[[125 132 127 127 130 130 130 128 132]
 [127 121 133 131 123 123 128 131 118]
 [129 138 126 125 122 132 130 130 111]
 [126 117 121 120 136 120 128 128 125]
 [126 134 128 137 127 138 126 127 120]
 [128 127 145 118 123 126 130 127 103]
 [127 132 131 127 126 125 126 127 108]
 [125 137 120 139 129 131 127 130 126]
 [132 127 127 130 122 130 128 127 152]
 [133 123 113 132 124 138 124 129 139]
 [125 128 131 130 131 126 125 127 117]
 [127 140 137 125 118 129 128 127 115]
 [132 120 136 120 123 135 129 128 120]]
Counting starts at 1.
The entry directly above the centre entry: 123
Which number is the entry in row 1 and column 2?
Answer: 132
Which number is the entry in row 3 and column 1?
Answer: 129
The entry in row 2 and column 1: 127
Which number is the entry at row 2, column 3?
Answer: 133
The entry directly below the largest entry -> 139
Which number is the entry at row 1, column 3?
Answer: 127
The bottom-left entry: 132
Which number is the entry in the top-left corner?
Answer: 125
The minimum: 103
The top entry of the column that holds the largest entry: 132
The entry at row 2, column 2 -> 121
The entry directly below the smallest entry: 108
Which number is the entry just left of the smallest entry?
Answer: 127
The bottom-right entry -> 120
The entry just right of 135 is 129
The entry just left of the largest entry -> 127
Which number is the entry directly below 140?
Answer: 120
The entry just left of 145 -> 127

B = [115 144 127 117 149 114 149 125 127 123]
Give the minimum.
114
The fifth entry is 149
The fourth entry: 117

Read these off the row that follows.
1) Read off the fifth entry from the end.
2) Read off the first entry from the right.
3) Read off the 3rd entry from the right.
[119 144 155 148 138 133 132 148]
1) 148
2) 148
3) 133

[[132 106 136 103 149]
 [145 146 120 145 113]
 [148 126 109 102 150]
 [131 134 140 137 121]
 [154 147 113 131 131]
 [156 147 113 136 135]
 [135 108 139  99 147]
 [154 154 111 140 133]
 [155 145 110 139 135]
 [140 147 128 148 112]
 [119 110 129 101 141]
 [111 144 148 146 106]]
What is the bottom-right entry? 106
The bottom entry of the column that holds the smallest entry -> 146
The entry just left of 126: 148
The largest entry in the last column -> 150
The entry in the bottom-left corner is 111
What is the entry in the top-left corner? 132
What is the minimum? 99
The entry just left of 108 is 135
What is the second entry on the diagonal from the top-right corner? 145
The entry in the top-right corner: 149
The third entry on the diagonal from the top-right corner is 109
The largest entry in the last row is 148
What is the second smallest entry? 101
What is the entry just right of 108? 139
The last entry of the largest entry's row is 135
What is the third smallest entry? 102

grid =
114,130,118,123,120,128,142,131,128,125
110,136,120,131,120,128,140,133,129,129
118,135,122,125,114,136,128,128,136,129
118,130,124,116,125,154,128,122,118,147
127,128,127,121,111,134,136,132,137,130
125,136,128,130,118,141,135,131,144,136
120,133,115,122,115,135,132,124,135,127
125,130,121,119,127,146,134,120,130,138
120,133,122,120,124,148,129,121,132,137
115,133,116,126,123,133,144,124,135,124
120,131,125,121,127,152,134,123,127,148
125,128,123,121,110,133,139,135,135,129
113,135,119,123,120,140,130,126,127,132
120,133,125,125,121,139,136,125,138,132
114,132,123,117,122,147,126,124,119,140
Counting starts at 1.
Report the entry in row 1 and column 1.
A: 114
The entry directly above the largest entry: 136
The entry in the bottom-left corner: 114
The bottom entry of the column that holds the largest entry: 147
Report the entry in row 1 and column 2.
A: 130
The entry directly below the largest entry is 134
The entry at row 1, column 3 is 118
The top-right entry -> 125
Report the entry just left of 146.
A: 127
Report the entry at row 3, column 3.
A: 122
Report the entry in row 2 and column 1.
A: 110
The entry at row 3, column 1 -> 118
The entry in row 3 and column 2 is 135
Report the bottom-right entry.
A: 140
The entry just left of the largest entry: 125
Report the entry just left of 152.
A: 127
The entry in row 2 and column 3: 120

x =
[[119 126 132 137 139 139 138 136 136 137 140 143 144]
 [133 129 125 124 127 133 140 147 150 149 144 138 133]
 [128 130 132 132 131 128 124 121 119 119 122 124 126]
 [126 121 117 114 114 116 119 122 124 124 121 119 118]
 [128 130 131 134 135 137 139 139 140 139 138 136 134]
 [121 124 127 129 129 127 124 122 121 123 126 130 133]
 [140 136 132 130 131 136 142 147 148 145 139 131 125]
 [128 129 131 133 134 135 135 136 136 136 136 136 136]
 [137 131 125 121 120 123 127 131 131 129 124 118 113]
 [126 132 139 144 146 145 142 139 139 140 143 147 148]
 [112 119 126 131 132 129 124 119 119 122 129 137 143]
 [129 131 133 133 133 131 129 127 126 127 129 132 135]]
Indices start at 1.
Give the entry directly above the smallest entry.
A: 126
The entry at row 1, column 1 is 119
Give the minimum.
A: 112
The entry in the bottom-left corner: 129
Give the top-right entry.
A: 144
The bottom-right entry -> 135
The entry in row 1 and column 3 -> 132
The entry at row 1, column 2: 126
Give the entry at row 3, column 1.
A: 128
Give the entry at row 2, column 1.
A: 133
Give the entry in row 2 and column 2.
A: 129
Give the bottom entry of the column that holds the largest entry.
A: 126
Give the entry just left of the largest entry.
A: 147
Give the entry at row 3, column 3.
A: 132
Give the entry just right of the smallest entry.
A: 119
Give the entry at row 2, column 3.
A: 125
The entry directly below the largest entry is 119

Read these off the array that follows. Rows and columns are numbered from 1.
1) Report the entry in row 2 and column 1.
2) Report the bottom-left entry.
3) Report the bottom-right entry.
4) Report the entry at row 1, column 2.
5) Report the entry in row 3 and column 1.
6) Report the entry directly above 112.
[[126 126 134 126 135 141 135 128 126 123 130 129 135 132 109 127]
 [133 126 132 123 136 124 123 132 127 138 116 121 127 124 131 120]
 [130 121 139 112 141 132 124 135 139 128 129 131 132 128 139 117]
 [123 122 115 119 119 104 119 132 148 134 120 136 125 128 134 134]
 [130 131 127 133 131 134 130 126 129 124 132 130 132 132 121 129]
 [123 124 121 122 115 146 125 115 119 111 136 120 131 124 116 118]
 [120 114 127 129 131 129 129 129 130 133 133 125 137 116 123 132]
 [129 139 122 120 125 126 131 109 133 113 135 137 118 146 109 126]]
1) 133
2) 129
3) 126
4) 126
5) 130
6) 123

[[142 148 106 148 146 143 106 138]
 [109 112 146 104 110 104 145 123]
 [114 117 148 109 114 105 145 120]
 [137 142 105 142 140 144 105 146]
 [130 135 104 135 133 143 106 152]
 [108 111 145 103 109 105 144 126]
 [146 152 122 149 150 131 119 117]
 [108 110 124 107 108 121 127 149]
 [139 144 105 144 142 145 105 144]
 [107 110 144 102 107 105 144 128]
 [135 140 103 140 138 144 105 148]
 [114 117 146 110 115 104 145 117]
 [118 122 109 121 120 136 113 156]
 [107 109 143 102 107 106 143 129]
 [145 151 124 148 149 129 121 115]]
Read off the entry directly below 112.
A: 117
The top-right entry: 138
The top-left entry: 142
Read off the 5th entry from the end, reading row by row.
A: 148
The last entry, reading row by row: 115
The third entry on the diagonal from the top-right corner -> 105
Read off the bottom-left entry.
A: 145
Read off the last entry in the row that holds the largest entry.
A: 156
Read off the third entry in reading order.
A: 106
The fourth entry in reading order is 148
Read off the third entry on the main diagonal.
A: 148
Read off the second entry on the diagonal from the top-right corner.
A: 145
Read off the entry directly below 127.
A: 105
The largest entry in the last row is 151
Read off the entry directly above 139.
A: 108
Read off the largest entry in the first column.
A: 146

[[140 142 140 140 143 141 140 141 145 141 140 143 143]
 [138 141 139 140 140 139 142 138 141 140 141 141 140]
 [139 136 141 142 137 144 149 137 136 142 144 137 137]
 [138 141 140 141 142 142 144 141 139 141 144 139 140]
 [142 143 143 143 142 139 138 145 142 138 140 144 142]
 [144 145 140 138 144 139 139 146 141 142 139 142 141]
 [144 142 142 141 141 140 141 143 140 140 140 140 140]
 [143 141 142 139 141 139 139 143 142 139 140 143 142]
 [143 140 141 139 140 139 142 141 142 140 142 141 139]
 [139 135 141 140 140 144 149 138 138 144 146 138 138]
 [144 141 140 141 143 141 140 141 143 140 139 142 141]
 [145 144 139 142 143 139 136 152 148 139 137 147 146]]
The entry in the top-left corner?
A: 140
The last entry, reading row by row?
A: 146
The smallest entry in the last row?
A: 136
The last entry in the row that holds the smallest entry?
A: 138
The bottom-left entry: 145
The entry just right of the smallest entry?
A: 141
The top-right entry?
A: 143
The 3rd entry, reading row by row: 140
The smallest entry in the last column?
A: 137
The entry directly above the largest entry?
A: 141
The fourth entry, reading row by row?
A: 140
The smallest entry is 135
The bottom entry of the column that holds the largest entry?
A: 152
The fifth-last entry, reading row by row -> 148
The 2nd entry from the end, reading row by row -> 147
The 2nd entry in reading order?
A: 142

data = 138	149	132	122	139	135	122	109	135	113	109	132	149	119
Which number is the 1st entry from the right?
Answer: 119
Which number is the first entry from the left?
Answer: 138
Which number is the fifth entry from the end?
Answer: 113

Questions about the array below. Rows and columns are numbered from 1.
1) What is the bottom-left entry?
2) What is the entry in row 3 and column 1?
3) What is the entry just right of 158?
4) What is the entry at row 2, column 3?
5) What is the top entry of the column that holds the largest entry?
6) What is the entry in row 1 and column 2?
7) What is the top-right entry?
8) What is the entry just right of 110?
[[138 143 106 115]
 [146 113 127 121]
 [158 156 132 144]
 [153 157 153 112]
 [103 101 152 101]
 [152 141 155 120]
 [140 137 156 101]
 [156 152 110 127]
 [101 109 142 101]
 [123 130 124 112]
 [146 138 111 141]]
1) 146
2) 158
3) 156
4) 127
5) 138
6) 143
7) 115
8) 127
